One turn moves each row of this set onto another row. After a few examples, where does it send each row asked below?
J_168: [-3.75  0.81  3.02  1.86  0.46 -0.47 -0.68 -2.96 -1.61  0.18 -4.61 -1.29
  1.45 -0.97  4.79  1.96  1.51  0.92 -1.31  2.13 -0.33  4.27  3.73]
J_611: [-0.58 -1.17  1.35  0.84  1.78 -1.14 -0.61 -3.01 -3.83  1.33 -0.75 -0.38
 -3.30 -3.18  2.19  2.37 -2.50 -2.02  1.67  0.77  0.19  2.16  2.69]
J_51: [ 0.71  0.40  2.97  0.87  1.27 -2.60 -1.13 -1.89 -2.67  2.26  0.38 -0.98
 -0.62 -1.84  3.91  4.71 -1.64 -0.91 -1.40  1.84  2.35  3.73  2.19]
J_417: [ 1.95 -0.03  1.00  0.35 -1.09  1.32  0.00 -1.83 -1.45 -2.37 -0.93  0.15
 -1.66 -0.90  2.20  1.11 -0.06 -0.49 -2.84  0.59  1.62 -0.06  2.87]
J_881: [ 0.07 -0.03  3.29  0.89  1.00 -1.20  1.51 -2.09 -1.17 -3.06  0.15 -0.46
 -2.07 -2.27  1.60  2.15  0.55  0.52  1.80 -1.48  1.21  2.45  3.79]
J_194: [-5.54  1.46  4.03  0.05  1.77  0.70 -1.49 -1.65 -2.50 -0.87 -3.27 -0.07
  0.31  0.36  2.99  0.53 -0.39 -2.05 -1.40  2.14 -0.93  3.03  3.99]
J_978: [-5.18  0.63 -0.87 -0.45 -1.86  0.87  0.53 -3.78 -1.96 -0.83 -0.61  0.60
  3.37  1.87  1.59  0.46 -1.04 -0.38 -0.51  3.74  0.67  2.58  2.98]
J_360: [-1.60  0.66  0.79 -0.76 -1.48  1.43 -1.31 -2.33 -3.62  2.77  4.55 -0.87
 -1.31  1.58  2.32  2.87 -0.73  0.22 -0.79  1.74  0.69  1.31  3.81]
J_481: [-1.86 -0.36  0.40  0.69 -0.04  1.59  0.24 -2.73 -3.61  3.19  3.87 -0.61
 -2.14  0.40  0.98  2.23  0.31  1.25 -0.14  0.23  0.02  1.92  4.42]
J_663: [-0.56 -1.35  1.64 -0.22  1.12  1.06 -0.54 -4.23 -3.04 -0.46 -0.11  0.76
 -0.87 -1.58  4.79  3.42 -3.47 -2.32 -2.60  0.27  1.28  3.17  2.95]
J_28: [-1.67 -0.57 -0.25 -0.43 -2.56  2.12 -0.81 -4.40 -3.32  1.70  3.66 -1.08
 -0.99  0.37  4.07  3.12 -0.70  1.21  0.35  1.00  0.24  1.94  4.01]
J_897: [-4.77  1.84 -0.12 -0.78 -1.91 -1.64 -0.01 -2.47 -2.37  0.13 -0.34 -0.21
  2.82  2.20  0.83  1.02 -0.65 -0.43  1.20  4.66  0.87  2.08  2.51]
J_367: [ 1.49 -0.98  0.95  1.81  0.96 -1.27 -0.02 -3.08 -2.94  2.44 -1.33 -0.46
 -1.23 -2.45  3.67  3.77 -1.08 -0.17 -2.24  1.20  1.69  3.07  2.38]
J_724: [-2.76 -0.24  1.40  0.24 -0.74  1.01 -0.16 -3.57 -3.00  2.03  4.66 -1.40
 -1.25 -0.20  2.90  3.31 -0.14  1.58  1.96  0.16  0.19  3.29  4.45]
J_529: [-1.68 -0.95  3.45  0.35  2.99 -0.15  0.02 -3.30 -2.77 -0.19  1.05  0.43
 -1.10 -2.15  3.62  3.58 -2.99 -2.10 -1.06 -0.45  1.34  4.59  3.36]
J_98: [-5.13  1.77  1.08  0.29 -0.85 -1.95  0.96 -2.48 -1.44  0.29  0.31 -0.42
  3.92  1.62  1.20  1.92  0.35  0.90  0.69  3.76  1.48  4.19  2.94]
J_903: [ 0.12  1.66  4.06 -0.21 -1.45 -0.20 -2.33 -0.53 -0.41 -2.47  1.81 -1.72
 -0.58 -1.82  3.42  2.39 -0.84 -1.11  0.59  1.98  2.29  1.83  2.48]
J_269: [-0.95  3.45  2.47 -1.45 -1.50 -2.43 -0.66 -0.44 -1.76  0.56  0.82 -0.94
 -0.06  2.39  2.30 -1.81 -1.65  0.87 -1.50  2.46  0.53  3.24  1.52]
J_519: [-0.25 -0.15  1.63 -0.67  0.26 -1.26 -2.22 -2.68 -3.84  0.94 -0.18 -0.56
 -2.42 -2.00  3.63  3.02 -3.59 -3.04  0.82  2.29  0.82  1.46  2.05]
J_72: [-0.62  1.32  0.62  0.74 -0.26 -1.35  1.73 -1.74 -1.90  1.02 -1.11 -0.33
 -1.43  0.74  0.71 -3.10 -0.05  2.57 -1.33  0.55 -0.70  3.40  2.27]
J_855: [-3.70  1.76  2.87  0.15  0.97 -3.00 -0.51 -2.06 -3.38  0.08 -5.07 -0.85
 -0.61  0.50  2.88  1.54  0.89 -0.46  1.06  2.24 -1.08  2.13  3.59]
J_155: [-3.93  0.25 -1.38  1.02 -1.67 -0.36  1.84 -3.90 -1.81  0.31 -1.62  0.18
  3.33  1.25  1.28  0.96  0.78  1.55 -0.54  3.32  0.86  3.18  3.02]
J_101: [ 0.86 -0.93  1.37  2.14 -0.60  1.51  0.29 -2.27 -0.73 -1.99 -0.74 -0.94
 -2.03 -3.65  1.97  0.84  0.76  0.68  0.21  0.01  0.97  1.57  3.12]
J_293: [-1.96  1.55  0.87 -1.10 -3.25  0.89 -1.52 -2.69 -1.17 -0.85  0.29 -1.22
 -0.07  0.29  4.09 -2.91 -2.73  0.68 -0.37  2.44 -0.61  3.29  1.60]
J_80: [-0.08  1.61  4.85  0.33  1.34 -1.09 -0.18  0.22 -0.89 -2.06  1.83 -0.67
 -1.37 -1.08  0.98  2.10  0.06 -0.84 -0.16  0.14  2.22  2.21  3.31]
J_201: [-4.91  0.74  2.82  0.33  1.31  1.43 -1.13 -2.41 -2.65 -0.85 -4.19  0.13
  0.07  0.22  3.04  0.06 -0.27 -1.76 -2.05  2.02 -1.22  2.47  3.91]
J_153: [-0.66  0.74  0.13 -0.80 -2.25 -0.72  1.83 -4.38 -1.57 -1.57 -1.34 -0.17
  0.27  1.31  4.38 -1.58 -1.30  2.71 -1.51 -0.12 -0.40  4.08  2.40]
J_424: [-3.17  1.76  2.08 -0.33 -0.09 -2.42 -1.04 -2.39 -3.47 -0.15 -5.48 -0.75
 -0.32  1.00  3.66  1.56  0.42 -0.76  0.25  2.87 -1.00  1.37  3.29]
J_246: [-3.73  1.53  3.55  0.94 -0.17 -0.72 -1.54 -2.56 -1.60 -0.03 -4.01 -1.47
  1.95 -0.31  5.44  2.42  0.87  0.32 -1.51  2.89  0.07  4.14  3.43]
J_279: [ 1.37  0.88  2.10 -1.41 -2.38 -0.34 -0.90 -2.42 -1.43 -3.81 -0.05 -0.47
 -0.88 -0.30  4.32  2.69 -1.19 -0.94 -0.54  0.94  1.94  0.39  2.67]
J_824: [-2.36  2.48  3.60 -1.16 -0.49 -2.96  1.19 -2.44 -1.05 -1.43  1.24 -0.88
  0.65  1.49  3.71 -0.60 -1.43  2.14  0.58 -0.09  0.23  5.85  2.56]
J_539: [-0.89 -0.57 -0.46 -0.47 -1.13  0.53  1.24 -4.35 -4.06  1.88  2.80 -0.15
 -1.67  1.62  2.69  3.45  0.12  1.84 -0.27 -0.42  0.19  1.58  4.50]
J_933: [-4.82  0.46 -0.92  0.92 -0.51 -1.15  1.84 -3.14 -2.48  0.56 -1.43  0.17
  1.86  0.79 -0.57  0.16  0.61  0.82  1.65  3.10  0.10  2.58  3.15]
J_575: [-1.75  0.80  1.56 -1.23 -0.72 -0.78  0.22 -3.13 -3.80  1.81  4.46 -0.65
 -1.16  2.12  2.90  4.24 -0.30  1.09  0.60  0.16  0.84  2.29  4.35]
J_775: [-3.31  1.16  2.42  0.69 -0.25 -0.16  0.28 -2.05 -0.91 -0.25  0.88 -1.37
 -0.94 -1.25  1.78 -3.26 -1.32  1.77  1.85  0.53 -1.13  5.23  2.54]
J_745: [-6.35  0.72  0.87  0.59  0.29 -0.24  1.55 -2.99 -1.69 -0.46  0.26  0.34
  2.92  0.87  0.02  0.44 -0.19  0.22  1.26  2.60  0.47  4.14  3.51]

J_279 turns into J_417
J_98 turns into J_897
J_246 turns into J_424
Where do these go?
J_775 turns into J_824
J_539 turns into J_481
J_529 turns into J_51

